One turn moves each row of this set onto another row. After a few examples, where does it send each row asked below?
zumu: [ 18   8   6  -1   8  -6   7  16  -7  -7   1  -7  -9  27  -6  -3  -7  21
 -20  -7  -7   3]
mela: [ 10  16 -12  -5   4 -25  -3  12  -6   0   6   6  -6  12  -2   1  -7  13
 -13  -4  -7  15]
Bulo: [  3   7 -14  -7  -2  -9   6   7 -25   1   8 -12  -4   6  -4  -8   0  17
  -8  -5   3  12]
zisa: [ 16  -9   2  -9   7  -2  -6  12 -11 -15  -4  12   5  13  -3   0   4   9
 -21  -5 -18   2]
getu: [  7  -3  -5  -3   1   7  -5  -3 -28  -9  18   6  -6  -1 -10  -6  -2  15
 -19  -8   3   3]
Vimi: [ 25   6   8  -6   5  -1 -15   3 -16  -3  13   1  -5  15  -1   3  -3  11
 -32  -3  -8  -2]
zotuz: [ 26  -5   7  -1   0 -10  10   5 -18   5  -2   2  -5   2 -12  -1   4  20
 -12 -12 -20  11]
fir: [ 20   4   2  -7  16  -1   4   3 -20  -8   0  19  -4   5  -1  -7  -3   2
 -22  -6 -18  10]
Dur: [  9  -1 -10 -10   6   8   3  -7 -13  10   6   4  -4   3  -6   6  -5  21
 -15 -19   8   4]
Tof: [ 18   1   5  -8   3  -3  -5   9  -9   3  -6  -4  -6  15  12   8  -7   4
 -24  -9 -13  12]
Zod: [  7  -1   0   7   2 -14  -1   0  -5   9  17   4   0   0  -5   4   7  12
 -13   0 -19   5]
sipet: [ 10  -4  19  -3   1  -9   4   1  -6   8   5  -2  -4  -3 -14   0   3  16
 -20  -7 -12   1]
nanu: [ 21 -13   4  -1   7  -7   5   6 -16  12  14   9 -13   3   0   4  -9  17
 -18 -15 -16  15]
nuted: [ 11   8  -3  -6  -1 -15  -4  17 -20   1   1   4   6  18   3 -11   6  11
 -24   1 -14   3]
Kem: [  7   2  -3  -4   7  15  11   9 -19   2   2  -7  -5  11  -6  -1   0  13
  -6 -13   4   1]
zenab: [  3   5 -14 -10   5 -10  11   4 -21   8   8  -5  -1   6  -6  -6   2  18
  -8  -7   5  15]
deret: [ 19   5  -7  -1  -1 -12  -9   4  -9  -6  15   1 -15  15   1   1  -4  16
 -18 -10 -14 -13]
Kobas: [  6   9  10  -9   7  -6   5   9 -19  -5  -3  -4  -5  13  -9  -7  -6   8
  -5 -11 -19  -7]
Zezod: [ 18  -6 -12   4   6 -12   3   1 -12 -15   6  10   0  19   0   0 -10  13
 -27  -6 -15   4]
Tunak: [  4   5   2  -4   4   9   8   4 -22   6   7  -8  -4  10 -11   0   0  13
  -3 -15   5   6]
kulal: [ 13  12  -1  -2  -5 -15  -5  13  -9  -3   2   8 -15  14   6  -6  -4  22
 -30  -6 -10  12]
Vig: [  5  -6   0   3   3  -9   2  16  -4  15  13  10  -8  10  -3  -1   0  25
  -8 -11 -15  10]
Gavu: [  4   6   2  -7   2 -14 -15  -2 -12  -9  14   8  -7   4 -10   2 -13  14
 -19 -10 -11  -6]
vekub: [  7  -3   6  -9  12 -14   8  16 -10 -11  10  -3  -9  14  -3  -6  -3   7
 -19  -2 -13  -8]
kipa: [  6  -3  -6  -7   3   2  -8  -7 -25  -1  18   8  -1  -1 -13  -3   0  16
 -15 -10   5   9]
tum: [  9   6 -10   0   6   3  16  -2 -24  -3   8  11  -1   1  -9  -2   3  14
 -19  -6   1  17]
Barim: [ 20   6   0 -11  13   0  -6  10   0  10  -3  12 -11  13   2   4  -9  11
 -16 -18  -3   7]
fuve: [ 11   2 -16  -3   8   2  13   2 -20  -5   6   8   0   0  -3  -1   3  12
 -23  -1   3  18]
tofof: [  4  -8   1  -9   4  -8  -3   9  -7   5   1   0  -1  20   8  -1 -13   9
 -26 -15  -8  -8]
feve: [  8  -3 -12 -12   1   7  -6  -2 -11   7   4  -1  -5   2  -3   5  -6  22
 -19 -15  10   4]

zenab -> tum
fuve -> getu
Now these:
sipet -> Vig
Vimi -> tofof
Tof -> vekub
Barim -> Kobas

One turn moves each row of this set onto another row. After a few examples, where does it send each row asked below?
vav: [ -4   2  -6 -15  12   1  -6  -7  -2  10   4  -3 -17 -11  10   4   0   3
   6   9  -6 -12  -4]
Zapi: [  2  -5   2 -16   1 -10  -8  10  10  10 -11   2  -9   7 -10  18  -3   9
  -4   4   6  -2  -7]
Veri: [  1   1   1 -10   5  -6 -12  -2   4  -7  -4  -1  -1  -4   0   8  -6   9
  -1 -13  10   4 -19]
bel: [  0  -5  -4  -6 -13 -10  -4   3   8  -2 -10   2 -15  -9   8  16   1   7
  -5   9  -5   2   0]
nunek: [  0  -4   9  -6  -3 -12  -2   4   2  -8 -14   0 -15  -2   6  -6   3   6
 -17  -2  -2  -1   0]
zed: [ 15   4  -1 -18   7 -14  -4  -3   9  -7  -7   0  -4   2   0   6   5 -17
   5   6   5  -6 -14]
Pobal: [  6  -1   4   1   6  -4  -1  -4  13  -6  -1   7  -9  16  -6  10   2  10
   4   3 -16  -5   5]
tuves: [ -8  13  12 -12   1  -2  -9  -4  14  -7   7   4   3  -2   3  21   4   0
   9   5   8  -8  -9]
Zemir: [ -8  15  15 -18  10  -6  -8 -12  18  -8  -6   0 -14   4   8   6  -2   2
  -7  21  -7 -14  -4]
Tuted: [ -5  -2   2 -15  -5  -6  -6   2  21  -3  -8   9 -21   7  -3   8  -5   4
  -3  10 -13 -12   5]
Nubed: [-15  17  12 -20  11  -3  -1  -9  14   5  -3   4  -4   5  16   1  -7  -3
  -4   0  -5  -2  -4]
temes: [ -9   8  12 -16  -8  -1  -6  -8  10 -14   8   1  -8  -4   0   4   1  18
  -9   6  -2   7  -8]
Fipem: [ 11   0  10 -26   4   0  -6  -6  14  16  -4  -2   0  10   1   1   5   3
 -11   6   7   5  -1]
bogiz: [ -6  18  -3 -12   6  -9  -4 -16   4  -2  -2   1  -4   5   3  -2   4  14
  -2  -1 -17   3   1]
Toza: [ 20   5   9 -14   9  10 -11  -5   9 -13  -3   1 -12   7  -8   5   4  -5
   1   4   3  -1 -13]
rotad: [ -4  19  -3 -15  21  -6  -3  -8   4   6  -8   1 -10  -5   3   5   5 -11
   3   8  -4   0  -1]
gulu: [ 13   2  10 -19  10   9  -4  -6  10  -4  16   1  -7  -6   7   6   3  -1
  -1   6   6 -15   2]
zuga: [ 28   1  13 -15   2   2  -1  -4   7   1  -9   0  -6   1   8  -1   0   4
 -11   1   0  -4  -4]

Fipem -> vav
Zapi -> gulu
Now these:
zed -> Zemir
bel -> Toza
temes -> Veri
Tuted -> zuga

